In the rows, 128 means zero.
One turn moves every row onto another: examples first, then more rows asked
J634: [103  94 122 132 115 161 128 127 169 116 130 122 126 142 119 129 121 150
 142 139 161 125 134 116 113 156 136 109 102 141 129 123 129 152 170 115
 138 128  98 144  99 129 135]
J680: [117 133 135 141 153 145 109 151 122 135 145 110 105 127 130 148  98 151
 140 124 145 124 139 134 132 134 148 122 129 132 105 115 132  80 119 109
 121 132 143 129 137 124 118]
J93: [ 98 129 119 151 152 140 110 162 128 114 156 123 124 104 126 137 117 159
 139 103 151 129 136 130 137 140 140 131 144 126  95 108 131  88 130 125
 132 113 147 104 126 133 121]
J301: [116  83 135 113 117  90 121 157 122 140 135 117 124 112 114 122 127 125
 122 124  75 136 138 132 129 120 123 116 124 141 139 137 140 130 105 140
 154 135 153 100 143 134 119]
J879: [152 133 131 179 107 124 129 114  93 136 126 134 149 140 166 127 176 137
 137 137 138 124 131 150 156 145 132 127 115 143 142 143 140 164 134 145
 105 130 122 124 122 136 126]
J346: [154 133 134 176 112 121 130 124  89 139 131 133 151 134 153 120 178 127
 130 130 147 131 119 140 158 138 130 121 126 140 153 141 141 165 128 150
 109 119 125 126 107 132 129]
J234: [118 146 128 143 135 129 133 146 103 135 127 128 118 102 112 124 148 122
 134 125 141 135 133 132 137 134 132 144 135 117 138 157 142  65 133 131
 129 144 161  99 127 143 119]
J938: [120 136 138 105 125 134 131 123 135 133 126 121 124 147 179 119 140 121
 102 127 131 118 144 116 128 150 148 111 119 137 135 124 144 197 138 128
 107 118 124 117 103 121 134]
J567: [150 142 119 143 107 108 123  98 122 117 123 126 119 113  96 132 121 134
 129 103 139 107 123 128  97 103 109 119 143 125 136 130 136 153  85 132
 116 129 109  89 133 148 128]
J327: [112  80 135 114 112  91 118 152 119 137 136 113 131 116 121 125 122 126
 129 123  72 130 141 140 127 119 123 110 113 142 132 135 135 127 109 137
 157 132 148  92 139 131 123]
J73: [113 136 133 113 116 136 122 128 132 123 128 122 124 136 186 125 145 128
 112 119 123 110 157 120 123 160 142 119 129 133 132 127 139 199 151 130
 106 128 121 114 117 133 122]
J769: [155 134 132 176 115 121 136 114  96 138 129 136 150 141 158 119 178 130
 129 135 144 127 126 143 157 142 139 130 116 143 149 143 148 163 125 148
 105 125 127 126 119 130 127]
J397: [113  81 131 114 116  92 126 145 130 139 130 122 128 124 122 128 123 134
 127 133  75 136 136 141 134 123 124 114 106 143 122 137 135 127 102 134
 152 130 149  83 138 134 127]
J578: [ 95 122 110 159 144 114 118 130 133 122 156 135 132  97 129 113 111 137
 130 110 155 124 130 119 126 140 122 130 138 129 117  87 137  82 115 126
 141 113 150 120 113 138 136]
J237: [104  97 122 128 126 156 131 142 168 118 136 129 117 126 107 119 132 137
 134 130 166 135 132 103 117 157 131 124 127 134 143 127 136 159 166 125
 142 134 109 160 107 138 124]
J260: [112 105 128 135 125 129 135 100 154 132 119 154 156 154 107 125 116 142
 136 136 113 140 107 137 112 106 126 133 124 139 104 122 143 153 185 134
 134 116 113 148 132 140 124]
J981: [104  95 118 126 125 158 136 128 179 119 131 139 118 140 114 124 127 146
 135 142 165 136 126 109 118 159 133 124 111 136 134 125 131 156 157 118
 138 133 106 151 106 138 132]
J36: [152 130 131 180 109 127 124 121  87 134 128 128 151 133 162 126 175 134
 139 132 138 125 126 146 156 140 124 117 125 139 148 141 132 164 138 147
 109 122 119 120 112 138 126]
J161: [113 109 139 133 129 132 128 123 140 132 127 140 153 142  93 126 118 133
 132 118 113 142 113 133 111 101 131 129 143 138 120 128 149 157 194 139
 136 118 114 161 133 132 112]
J426: [114 134 126 114 118 134 122 127 129 127 126 127 122 123 182 121 145 126
 113 121 125 118 141 115 127 155 120 112 149 124 138 120 124 204 146 132
 114 126 118 116 103 153 123]
J321: [114 107 131 130 134 130 136 115 152 133 124 157 151 147  96 122 125 136
 130 127 116 147 106 131 116 105 129 142 138 133 110 127 149 157 185 141
 133 120 120 155 137 141 113]
J248: [144 143 116 144 103 110 123 108 125 104 128 126 125 113  98 133 132 140
 133  92 139 104 135 132  93 110 122 130 139 129 128 135 148 156  95 136
 113 127 113  77 147 139 126]
J210: [159 146 131 132 114 116 125 106 121 122 121 122 116 127  90 137 118 135
 124 108 144 113 121 130 102  98 126 114 130 130 135 139 142 152  81 127
 109 122 109  88 131 130 130]
J353: [117 144 140 145 124 125 123 138  90 133 130 106 129 106 118 126 134 114
 138 123 137 120 142 137 124 125 134 122 121 129 146 148 144  58 142 125
 134 137 151 105 119 125 129]
J42: [101  97 129 133 116 161 121 144 160 112 137 114 127 129 113 126 126 139
 138 125 159 125 140 109 110 155 134 110 120 139 142 124 134 155 178 122
 144 129 101 157 102 127 127]
J280: [116  80 129 109 122  91 126 152 130 143 130 127 119 120 116 122 126 128
 122 133  78 142 131 135 133 122 124 123 115 139 128 140 137 130  97 138
 152 136 155  92 141 140 120]
J636: [113 106 136 135 121 132 127 109 142 130 122 136 159 148 103 131 111 138
 139 126 107 133 111 139 107 101 127 121 128 142 112 122 143 153 194 133
 137 113 106 153 126 132 120]
J112: [149 146 127 133 111 119 127 115 125 109 126 120 122 127  92 139 129 142
 128  96 143 108 135 134 100 105 139 124 127 132 122 143 154 156  93 132
 107 123 113  78 144 124 129]
J806: [120 133 133 107 127 132 131 122 133 137 124 128 124 133 177 116 140 119
 102 129 132 126 127 112 134 145 127 105 135 132 142 118 128 200 130 128
 113 114 121 117  88 139 133]
J290: [114 138 116 147 135 125 138 122 116 133 118 140 128 110 123 121 145 134
 137 139 141 135 123 136 138 134 123 141 113 120 121 145 134  65 124 125
 131 133 158  79 113 149 136]
J75: [114 136 127 151 122 121 130 114 102 131 123 118 138 111 129 124 129 126
 140 135 134 118 133 142 128 126 126 118 101 131 132 137 137  54 130 120
 134 126 146  87 102 132 145]
J692: [108 127 128 151 148 120 117 118 129 142 147 120 113 121 135 123  91 131
 128 130 150 119 135 123 123 135 133 123 123 136 124  97 136  72 104 110
 129 131 147 146 125 127 130]

J578 moves to J692
J353 moves to J234
And these:
J634 moves to J42
J879 moves to J36
J938 moves to J73
J260 moves to J636
J397 moves to J327
J112 moves to J248

One turn moves every row onto another: examples first, then more rows asked
J712: [110  77  58 118 150  67 133  95 166 140 141 118 129 108 170  97 115 113
 140 187 106]
J726: [ 92  99 112 146 122  78 135 118 174 115 138 130  93  85 141 114  95 129
 120 145 145]
J914: [120 119 102 136 140  92 149 185 164 146 136 118 129 112 165 107 115 110
 137 184 111]
J710: [149 117  67  80 145  69 143 142 187 156 135 121 118 117 159 123 102 133
 157 166 123]
J71: [ 98  83  74 120 138  51 140 133 164 110 130 131 128  84 128 109  78 107
 120 152 155]
J141: [119 129  64 115 158  97 119 147 149 135 136 125 133 103 152 152  82 145
 145 160 101]
J561: [ 73 100  92 112 141  84 119 109 147 133 126 123 147  94 134  94 108 135
 155 136 136]
J682: [112 115  70 109 144  86 139 140 193 145 110 127 151  98 139 160  74 131
 155 155 141]
J464: [112  92 109 164 136  83 117 133 186 130 137 125 138 117 152  85 115 130
 140 180  97]
J108: [ 86 121  72 135 119  58 159 106 183 124 129 151 113  93 113 145 107 107
 140 155 121]
J776: [ 94 129  87 111 151  94 157 126 167 161 144  99 142 106 137 138  78  93
 147 144  90]
J969: [110  95 118  81 116  87 135 166 173 128 165 116 129  96 135 103 115 108
 138 151 106]
J763: [115  95 152 124 139  78 153 142 161 133 124 124 130 115 156 130 115 110
 128 179 104]
J777: [122 126  76 127 127  66 122 102 181 120 156 128 144 123 123 139 112 115
 113 165  84]
J276: [105 105  83  84 127  32 129 135 178 131 106 135 112 117 134 122 127 120
 144 176  90]

J682 moves to J726
J108 moves to J464
J763 moves to J141
And these:
J276 moves to J777
J969 moves to J776

